Each row of Z is roughly a mix of the hidden directions of one of a few groups.
Z, 164 rows:
[[ 22   3  -5   3 -21  -3  -6   9  28  18  -1 -11  -8]
 [  0   7  10 -11   1  -5 -32   6  26   0   9 -14  11]
 [ 13  -8  -5  29  -6 -19   7  -1  27  -5  -7  -8   3]
 [  2   1  -4 -36  17  11   0 -11 -18  -6   6   3  13]
 [ -3  -3   1 -18 -21   3   2  28  12   6   1  19  17]
 [-21 -16 -10  -5   8  12  -2 -33  -7  -9  -4  -5 -13]
 [ 19  32  -7   4  -4 -12   4  -6   3 -19  17  -8  -5]
 [-12  14   5  -8  -1   5   7  -7 -39  -9  -5 -14   9]
 [  7  14  -8 -14  16   8  -9  -1  18  12  33   1   4]
 [  1 -10  -3 -26  10  20   3 -16  -4  14   1  15 -22]
 [-19  10 -10   2  17 -10  -2  10 -29  -8  -6  21   1]
 [ 13  16 -14  19   0 -12  -7  -8 -18 -21  -6  -5 -18]
 [  5  -5 -12  -2  39  -3  15   2  -5  12  14   9   6]
 [ 18  16   8  23 -20 -13  -6   8  11  -8   8 -18  -2]
 [ -6 -24   1  11   6  13   9  -9  25   5  26   2  -2]
 [  0 -11  18  19 -12  -1 -12   3  29  -4  15 -13   6]
 [ 14  16  -4  -2  20 -12  -1 -19  10 -14  23  10 -11]
 [ -2   0   2  30 -14  13   5 -20  -8 -20  -3 -16  -4]
 [-15  10 -17   8  -1   5  -9 -21   3 -15   2 -28  13]
 [-26 -16  16 -10   0   0   9   6 -19  16 -11  -6 -16]
 [ 19   8 -22  -6   0  10  12   4  14  12  27 -10   4]
 [ 27  10   9  18  11 -18  -8  -5  -5 -17  -3  10 -16]
 [ 12 -18 -11  18  -8  -5  13  -4  27  -5  20  -2   9]
 [-11   0   2  -2   6 -11   5   9 -31  -5 -28  14   9]
 [  1  -2 -11 -25  17  18  15  -7 -14  10  -8  21  -2]
 [ -1 -12 -26  -2   9   4  27   0 -12   1  -7  23   6]
 [  2  -8  25  -4  15  24   1 -22  -1   7  -6 -16  -6]
 [ -2  25  -6 -19  27   3   0   2   0   3   8  20  14]
 [  9 -16 -11   6  -8 -16  -2  15  31   8   8  17   5]
 [-29  -9   4  -8  -7  11  13  10 -15  11 -22   0  14]
 [-10   0  15   5   1  16  10  -4  17  12   1 -35   9]
 [-11  29  11  -6  28   4   3  -1 -15  -6  -1   2  14]
 [-12   3  -6 -23  18 -14 -13   5 -18   4   7  17 -16]
 [-15  10   5 -19  11  -4  -6   0 -36  -9 -15   3  -3]
 [  4  20 -17 -11 -12  -5 -15  14   5   7  18  19 -16]
 [  0 -16 -15  17   0 -13   2  11  35  10   5   2  -6]
 [-12   0 -18   4   3  13  31 -12  -9   8 -18 -12  -1]
 [  6  -7   3  -1  -7  10  13  13  29  25  15   1 -12]
 [  0 -19 -11  -6   1   9  -7   6  31  13  24   6   2]
 [-12 -14 -16  19  -5  -4  20   3  20  12 -14  16  -5]
 [ -1   7 -20  -9   1 -13   0   8 -28  -6 -21  21   4]
 [  9  12   2  27 -20 -14   4  -3  11  -1  -1 -27   3]
 [ -1  -3  17  32 -14  -2  -4 -16  12  -8  -3 -18 -10]
 [ -5  -9  10   3 -13   4  11  15  13  28 -12 -12 -20]
 [  8   0   1 -19   5   6   9 -20 -12 -12 -17  29  -7]
 [ 13  19  25   2   4 -14 -16  -8  15 -10 -20   0   1]
 [  1  11  20  27 -15  -4  -9  -3   8   0 -10 -25  -7]
 [-10 -11  -7   2   3   4 -28 -22  11   7  23  13   1]
 [ -1   2 -17   3   2  21  23 -27  20  -1   2   4  -5]
 [ 10  23 -20  -5  -9 -13   0  18  -1  -1   7  28  -5]
 [ -4  -3  28 -27  11  10   5  14  -9   6   6   7 -16]
 [ -5  22  -3 -14  -7  14 -16  14   7  11  29   3   3]
 [ 18   6   9 -24  30   5  -2 -16   5   4  11   8   1]
 [  5  -3 -24  24   5  -8  -8 -20  16 -14   4  -7 -12]
 [  5  31   7 -15  21   6  -1 -19 -10  -5  13  -1   7]
 [ -2   2 -13   0   6   0 -15   6  25   3  35   7   7]
 [-15 -10  14  -8 -14  15   6   9 -16  21 -24  -8  -2]
 [  2   8  18  -9   6   0   7   0 -27   2 -30 -14   8]
 [ 21  -1 -22 -22   0   9   6   3  17   9  18  12   7]
 [  2  -4 -13  -6  10  -7   0  20  27  14  16  21   8]
 [  0  16 -12 -29  17  -3   5  -5 -28  -2  -3   8  -1]
 [ 13   8 -11 -12  17 -13 -11   0  10 -10  26  20   5]
 [-11  -2 -11  17 -35  -6  -1   3  -6   5 -18 -11  11]
 [ -7 -20  11 -18  24  13  10  -1 -11   7 -17  11 -10]
 [  9  -3 -13  -4 -14   5   6  -8 -19   3 -30  14 -19]
 [ 11  11 -25  -9   1   6   3   4  14  -1  31   7  15]
 [ -7 -11 -30   7   6  -9  20  -1 -15 -10 -13  17   4]
 [ 14 -17   5   1  10   5  15 -28 -17 -13  -2   0 -19]
 [ -1 -10  19 -13  -6  12 -22   3   7   8 -14 -23  17]
 [ -1  -1  31  13  14  -8  18  -7 -21  -5  -9  -2 -10]
 [ -8  -2  21 -26  14  10   0   2 -21   7 -10  -9  17]
 [  8  -7  26   9   4  11   7  -9 -10  -5 -21 -23 -14]
 [ 15 -13  -2  28 -11 -15  -3   3  28  -8  -8  -2   1]
 [  6  25  -8  -4  17 -23 -14 -11   0 -17  13   0  -5]
 [  4  11  -7  14 -12  11   7 -14  18   0  23 -24 -12]
 [ 18  18  -4 -13   2  -6  -9  11 -22  -9  16  -4  23]
 [  1  19 -16  21   1 -11   1  -7 -15 -26   3  12  13]
 [  8 -14 -23  -5   8 -12  29  -3   6  18  -2  12 -10]
 [  9  -2 -21   2  -9  13  -7 -17  26  -1  24  -5 -10]
 [  0   3  26  13  -1  12   8 -14   8  -6   3 -29  14]
 [ -9  12   1 -15  -4   4  -9  13  14  13  36   2   4]
 [ 14  10 -24 -17   4   0  -6   4   7   2  34   3   2]
 [ -5   2   1 -25  27  20  -4  -5   1   3  23   9  -1]
 [ -4  18   3 -30  19   5  -3 -11 -22   7   2   0 -11]
 [  5   9  -1  36 -20  -9  -9   8  13  -3  -1 -15  -4]
 [  0 -16  -7   4  -1  -5 -15  -7  14 -10   7  35 -15]
 [-13  -7  10  21 -17 -20 -15   6  -7 -10 -15 -12 -14]
 [  5  13  -1  26  -9   0   7 -13  -2 -16  11 -29   4]
 [-14  -2   6  18  -9  -5   9  -4 -21 -20 -24 -15   2]
 [ -8 -13 -20  -7  -4  -6   1  13  -7   7 -19  32  -6]
 [-16 -20   2 -20  12  26   0 -16  12  10   3   3   4]
 [  4  -7  -7  32 -12 -12   1 -20   8 -17  10  -2 -13]
 [-11 -17 -18  -7   9  -6  16   8 -19   1 -16  25   0]
 [-15  -7 -26  21  -9  -9  18  -3  -9 -17 -14   3   1]
 [ 13  15  -3  11  -5  -4  15  -3 -24 -10 -28 -12   7]
 [  2   9 -22  33 -10 -12   3  -3 -11 -17  -6   7  -4]
 [  5  24 -20   1 -11  -8 -13  -1  -4 -18  22   7  14]
 [ -5  10  21 -10   5   3   5  -6 -39   4  -9  -7   3]
 [ 23  -8   9 -21  -6  11  -7   7  11  26  -1 -15  -9]
 [-26  -7  -2  -5  12  -6 -19   9   7  -6  -4  -5  30]
 [ -4   4 -23  21 -14  -3 -16 -16   1 -19   8 -14  -9]
 [ -8  -3  -8  -7  -2  28 -11  -9  22  22  15  -7   6]
 [  1   8   6   9   6 -16   2   0  22   0  33 -12  13]
 [ 15  -9   4  -3 -24   3   0  -4  16   2   6 -35  -5]
 [  3   6 -19  14 -13   0  10  -5 -17  -1 -34 -10   2]
 [  2 -20   9  17 -15  -2   9 -13  26   6 -14  -7 -14]
 [ -8  11 -12 -19  12  -9 -10  12 -25 -16   9  13  14]
 [ 12   2  25  -4  -4  15  -5   8  28   7  20 -10   1]
 [-15   2 -18 -13   8   1   7  16 -28  -1  -7  15  17]
 [  4  -9 -22 -14  20   3  13 -14 -12  -5  -4  26   7]
 [ 15 -15 -19  -8  16 -11  10   3 -15   1  -8  29  -1]
 [ -6 -23 -18  -1  -7 -11  14  10 -17 -12 -19  14   9]
 [  9   5  -6  35  -4 -21  -3  -2  15 -13   0 -13  -8]
 [  2  18 -23 -13  13  -9   0  -3 -24 -11   4  20   1]
 [  0  20  13   1   9 -16   0  14 -24 -17   3   8  21]
 [  6  27  -2  17   1  -5  11 -10  -7 -17  25 -13  -1]
 [ -3  18  -4 -23  -4  -4   7   6 -22 -22   5   8 -18]
 [ -5  -1  -3   3 -14 -12  -5   9  31  17  21   1 -18]
 [ 18   0 -13  19 -12  -9   8 -17  17  -9  22 -13  -3]
 [  2 -20  -2 -10 -11   5   4  26  17  25 -12  -3  -1]
 [  1 -10  21   4  -5  20  22  -8   2  16 -18 -15  -8]
 [  5 -11 -13  -3  18  -4 -15  -3  23   0  19  26   2]
 [  8   5  14 -13  23  -6   3  13  -7   4  20 -14  24]
 [-20  -1   8  12  13  -3  14 -11 -29 -19  -8  -8   7]
 [ 10   1 -15 -19   1   5 -18   2  30   6  20   3   7]
 [ -2  -3 -12 -36   9  12  -5   0  -3   9  17  -3  17]
 [  8 -28 -18   8 -22  -5   2   6  19  13   3   3 -10]
 [  1  -8 -15 -29  10   9   2   8   4  21  12  21   8]
 [ -4  14   1  16 -10   1 -16  -9  10 -16  21 -27   4]
 [  6  -6   5  -8  13   2  20  15 -11  -7 -20   7  29]
 [  7   8  20   0  30  -8   4   1 -24  -4 -17   9   4]
 [-15  -4  -3 -26  25  14  -5  -4 -13   8  13  16  -1]
 [ -7   2 -13 -11   8  17 -24  -8   6  -1  29   5 -14]
 [  1  17 -29  16  -7  -4  12  -8  -3 -12  22   5  -9]
 [  7 -27  27  -3   6   4   2   8  25   5  -6  10  -4]
 [  0 -29  -6  12 -11  -1   1  16  27  13   5   9  -6]
 [ -3  -8   4 -29  19  12   7   5 -21  13  -2  13  11]
 [ -3 -20   7 -24   5  25  -8 -10   5   8  11  11 -15]
 [ -7 -19 -29   2  -8  12  15  -8   5  12  -9  12 -16]
 [ -2  -7  29  15   3  -4  -4 -16 -16  -8 -10 -22 -11]
 [ 10   5  35  -3   6  -7 -17   1  10   6 -12 -20   5]
 [-11  -3   5 -27  25   8   2   3 -23   3   4  17  -2]
 [ -2 -16 -11  34 -13 -13   4   6  16   5  -2   1 -16]
 [  7  14  30  11  12  -1  -4 -16  -9 -16  -4 -20  -6]
 [ -7   4  -6  11 -30   5 -13  13  20   6  20 -10  -7]
 [ 20  22   4 -14  -1 -14 -23  -1  -1 -18  -8  13   5]
 [ 17  22  -4  17  21 -12  -4 -10   1 -18  16   3  -9]
 [ -8   6 -25   8   7  -7   9 -10 -19 -22   3  20  10]
 [  6   1 -15   7  33  -2  -2 -27   0 -12   8   0 -11]
 [ -7  -4  10  12  -1  -1   0 -12 -34 -15 -18 -16   4]
 [-13  10  22 -19  -9  18  -7  -6 -16   2  16 -13 -12]
 [  4   3 -14  -5  10 -18  -5   4   4 -14  14  31  18]
 [ 14  -5 -10   6  -4  -9 -11  -8   8 -10  18  27 -24]
 [-21  -6 -10 -20   0  11   4   9 -21  16 -11  13  16]
 [ -5 -16   8  -4  -7  13  11  13   3  25 -29  -2 -10]
 [-20  -7 -27   1  15   1  23   7 -15   4  -1   6  15]
 [-10 -14  11 -29  -7  16  -5   8  -7  18   1 -15  14]
 [  4  22   8   6  -9   5 -15 -13  -6 -24  18 -20  -8]
 [ -6 -26   1 -25  -4  10   5   9   4  27  -6   2  11]
 [-11  27  14  -8  15   6 -11 -10 -25 -12   1  -7   3]
 [-11   9 -13  20  -4 -12 -13 -18   1 -19  12 -18 -13]
 [  2  11   4  28  -9  -7  -7 -14   4 -17  18 -22  -7]
 [-22 -14   9 -14   5  11  15   5  -8  18 -21   1  15]
 [ 16 -24  -2  -5  23  -2  18 -17   2   7  -8  15  -9]]

Each list below has one row that fits no group; the rest each fit one group, if only roughly. Name that row.
    j84: [-14   1  -1 -23  20   1   9  -4 -32  -3  -4   7 -11]
    j888: [ -2   5   6   7   4 -18 -20   6  28 -10  19  17  -3]
    j479: [ 13   4  -2  11  -8   0   7  -6  23   3  28   3 -25]
    j414: [  0 -12   8 -10  -1   3  12   4 -25   5 -23  27  -5]
    j397: [-14   3  25  23  -1 -12  -6  -3   7  -5  -2 -27  -9]
    j81: [  8  16  -2 -10  17   9   5 -10 -36 -11 -10   2  -5]
    j442: [ -5 -32   9 -14 -10   7  -6  17  22  11   2  -2   3]
    j956: [  5   5 -30  -1   8  -4  -8  11  18   7  21  19   1]
    j265: [ -8 -13   3  30 -18   1   5 -10 -11 -19 -18  -7  -2]
    j470: [ 23   3  20 -10  20  -6  -4 -13 -11  -6 -18  17  -9]
    j208: [  0   0  16  19 -16  -4   6 -16  10 -10   6 -32   6]
    j566: [ 14 -12   2 -26   9  -1   0  16 -19  11 -14  16  12]
    j572: [ -4   1  -3 -26   9  14   3   1 -15   9  27  19   7]
    j334: [ 11  -7  17 -11  11  -3  13   4  15  22  -8  12 -24]
 | j572
    j921: [-21   6  18  15   0   1  13  -2 -12   5 -15 -29  -1]
    j198: [ 18  19   5  11   5 -15   0  -1 -13 -33   3  -8   7]
    j498: [ -9  20   7   4   2   0  11 -12 -17  -7 -29 -20   2]
    j900: [ 11  16 -12 -25  -4  11  -6   8  -4  14  23  -3  17]
    j408: [ 11  24   7  11 -15   6   7 -10  -6  -5   1 -33  -2]
    j141: [ -7  -4   5  -9  12  -3  13  -2 -15   1 -38  18   2]
    j42: [ 18  14 -22   0  19 -12   1   5   2 -21   9  19   4]
    j441: [  4   4  15  14 -11 -15 -19   9  26  10  10 -13 -13]
    j191: [ 20  17  15   6  -1  -7  -5   6   5  -2  31 -18  -4]
    j458: [  5 -11  13  10   0  20  14 -28   0   3  -3 -23 -11]
    j55: [-15   7  21  11   4  17  -9 -19 -19  -7 -13  -7 -14]
 | j900
    j24: [-22 -14   4  -8 -14  12  12  -7 -26  -7 -15 -13   6]
    j5: [ 15 -27  -1   4 -10   1   6   7  22  12 -25  -1  -7]
    j723: [ 13 -14  -5 -34  -3   8   4   6   8  18 -11  16   1]
    j531: [ 23   8  -9  21 -10 -16  -2  -3  25 -14   0  -3 -11]
    j991: [-11 -12   7  -1   5  18  18 -13 -13   2 -31  -6  11]
    j930: [-15 -23   1 -10   2  -4   2  24   0  21 -21  10   6]
    j793: [  2  16  10   4  -4   3   9  -2 -32  -9 -16 -18  16]
    j841: [ 16  13  18  19  -6 -20 -21  11  10  -5 -12  -6  -3]
    j920: [  5  -6   6   9 -16  -7  -1  -3 -22  -3 -26  10 -25]
    j507: [ -5   6   3  20  -2   4   5 -22   7 -18  14 -27 -10]
 | j5
    j287: [-16  25   4   0  15  11   4 -11 -17 -17  12 -16   8]
    j439: [ 11 -12  -2 -12  -1  13  -1   9  32  22  14   8   1]
    j69: [ 10   6   8  21 -13   8  10 -15  21  -6  21  -5 -17]
    j927: [-14  -8  13  -7 -20   7   9  20   8  26  -1 -14  11]
    j969: [-10  -6 -19 -17   6   5  18 -16 -15 -10 -11  23   4]
    j706: [  7  25  -7  -3   1   1  -6 -16 -28 -24   3  -5   4]
    j868: [ 13 -11   3  21  -3 -18   6  -4  13   0 -29  14 -11]
    j402: [-17   3  -8  26  -4  -5  -9  -6  11 -19  27  -2   3]
    j939: [ -7 -31   3   0   2  12   0  12  17  22 -17   6  -1]
    j58: [ 14  16  -5   5  -5  -8   5  22  12  -2   5 -13  32]
    j39: [  7  -5  18  27   6 -15  20   0  -4 -14 -19   9  -1]
    j9: [ -8 -25  -2 -16   9  13   1   8  15  13  10  26   2]
    j747: [  9 -15  -8   6 -23  -3  -7  16  22  17 -11   1 -18]
    j659: [ -6  14   1  10   9 -16   9  -4 -35 -18 -11  -1   2]
    j526: [ -7  -7  -6  -8   9  17   0 -27 -16  -7 -16   1 -24]
 | j39
    j488: [ 11  -7 -12 -17  13  -1  20  16 -13  15  -1  25   2]
    j992: [ 15  16  35  -1   0  -1 -22   6 -13  -4   0  -5  -7]
    j962: [ 21  28   6  -3   8  -4 -22  -3   8  -9  17  10  -8]
    j303: [  0 -28  -8  -6 -16   4   9   6  14  21 -11  19  -6]
    j584: [  3  33  -4  -1 -21  -4  -9  16 -11  -7 -12  -7  13]
    j657: [ -4 -11   6  21   0  -1   4 -27   1 -29  14  -5   3]
    j263: [ 17   6   9  22 -13  -8   4  -1  -3 -12 -22 -21 -13]
    j297: [  9   2 -19 -23 -19  -9  -4  13 -22  -8 -16   0   6]
    j270: [ -2   6   3  16   3  -6   8  -9 -25 -25 -18  14 -11]
    j861: [-10   5  -1 -19  -2  21  12 -15 -26   0 -20  -5  -7]
    j472: [ 10   1   1  -9   9   3 -10  -3   1 -14  38  18 -10]
    j977: [  0 -29  10  -2  -2  -6   9  12  21  15 -20  12   3]
 | j472
    j239: [ 11  10   2  28  -9 -21   6  -6   3 -21   6 -19  -1]
    j57: [ 14  -5   5  10 -21   0   7  12  21   0   1 -29  14]
    j929: [-17  -9   8  24 -14  -1   6   4 -10  -5  -9 -31   1]
    j556: [  4  12  -3   1   4  -3  18  -9 -35 -11 -18  13  -1]
    j908: [-21 -11   9 -28  23  13  -5  -8 -11   8   1  -3   8]
    j952: [ 17   3 -22  13   0 -14 -11   7  20   1  26   1  -6]
    j475: [  7  13  11  12   5  -5 -15   1  24   2  19 -27   2]
    j139: [ 15 -12  -2 -26  -3   8   8   3  21  27  -6   3  -8]
    j804: [  4   1  16   1 -18   7  -2   8 -24   5 -27 -18   5]
    j719: [ -5  -3  -2 -20   8 -12  -6  13 -16   7 -33   8  11]
    j189: [  5   1  10   1 -19 -11 -20  19  17  10   1 -24  -8]
    j222: [ 12 -20  -1 -23   6   0  -3  16 -10  24   2  18   3]
 | j908
    j512: [ 16  -2 -12  27   1 -19   5 -11  -2 -20  -7   8 -17]
    j336: [ -2  19   4  11  -8   5  -4 -21   2 -25  12 -24  -6]
    j864: [  4  -8  28  10 -10  -5  12   9  -9   6 -23 -18 -13]
    j588: [ 12  18 -10  28 -12  -7   5  -1  -2 -18   5 -15  18]
    j629: [-16 -13 -23 -20  -4   0   3  19  -8  12  -8   4  22]
    j496: [  6   4  29   8  -3 -10 -18  10   5   2  -6 -29   7]
    j403: [-13   2   9 -25  15   2 -10  -9 -29  -4 -10   7 -11]
    j710: [-25   8 -27   0   8   9 -10  -7  -8  -2  14  12  17]
    j976: [ -2  -6   5 -31  20   8  -4  -2   7  16  22   8  -8]
    j387: [ -2 -14  13 -11  -3   2  -8  24  28  22   2  -1   4]
 | j710
    j668: [ -9 -20  10 -19   2  14   1   4  -2  17 -26  15  -9]
    j519: [  6  19   8  26  -8  -7   8  -9 -13 -27  -4 -10  -2]
    j218: [  7   7  14   8 -24   0 -10  10   9  -4  -1 -34   4]
    j855: [  1   6  16   8 -17  -3  11  17 -23  10 -26  -8   1]
    j782: [ -4 -20  -7   3  13   6  -1 -10 -15   4 -33  16   8]
    j251: [ -5 -25   9   5  10   8  -2 -17 -11  11 -29   2 -11]
    j301: [  6  22  -5  16   2 -24   4   4  -3 -20   6  -7  24]
    j636: [ 14   5  -9  12 -11 -24  -7  10  25   0  20  -9   5]
    j225: [ 12  15   9  -6  13 -12  20  14 -27  -3 -16   2   5]
    j788: [  6  22 -21   2   8  -1  -9 -17  -3 -18  25  -5  -7]
 | j519
    j845: [  4 -17   9  13 -25 -15  -9  12   6  -2 -26  -7  -5]
    j426: [ 11   2  13 -26  10  11   9   1   1  20 -26  -7   6]
    j653: [-20  -4  -6  -5  32  -1 -17  -1   0 -10   3  22  -7]
    j633: [  3  -3  -2 -26  17   9  -7   1  10  16  20 -15  18]
    j839: [ -2 -29  14  -5  -2  -1   4   2 -10   8 -17 -28  10]
    j473: [  5 -19 -13 -14   7  -2  17 -10 -17  -3 -20  24   0]
    j226: [  7 -19   3  23 -11  -7 -19 -20  17 -11  -8   0 -10]
    j966: [-18  -4  -6  -9   8   4   6  25  -3  26  -8   9  20]
    j906: [ -7 -20  19 -13  12  23  17 -14   5  14   1 -11  -4]
    j115: [-11  19   3  28 -13  -9   7  -6 -18 -19  -2  -8  -8]
    j997: [  2   5  -4  -7  -7  -6  12   6 -31 -11 -30  10  -3]
 | j653
    j118: [  0  -8   2 -10   1  -8   2  28 -25   7  -9  20  16]
    j587: [  6  -2  -8 -15 -10  12  -8   7  21  21  23  16  -8]
    j382: [ -6  -4 -32   8   5  -4  16   9   3   7   4  28  -2]
    j642: [ -5   2 -26   3   2   1 -15  -6  17  -3  30  11  12]
    j135: [ -8   7  18  11 -14   5 -15 -11 -15  -8 -24 -11 -17]
    j180: [  5  14  10  16 -12  -9   8  -4  -7 -24 -27 -13   1]
    j96: [-17  -1   3 -27  17  -2 -17  10 -15   4  -2  22  -3]
    j829: [-13  -3 -19 -13  17 -11   0   3 -23  -7 -13   8  21]
    j234: [-13 -27  12   0   0  -9  20  12   0  13 -24  -1   6]
    j805: [ -4 -17  15 -11  12  -5   7   9 -15   9 -30   1  15]
    j819: [ -4  13  -1 -17  14  -2  -9  28 -10  17   3  14  18]
 | j180
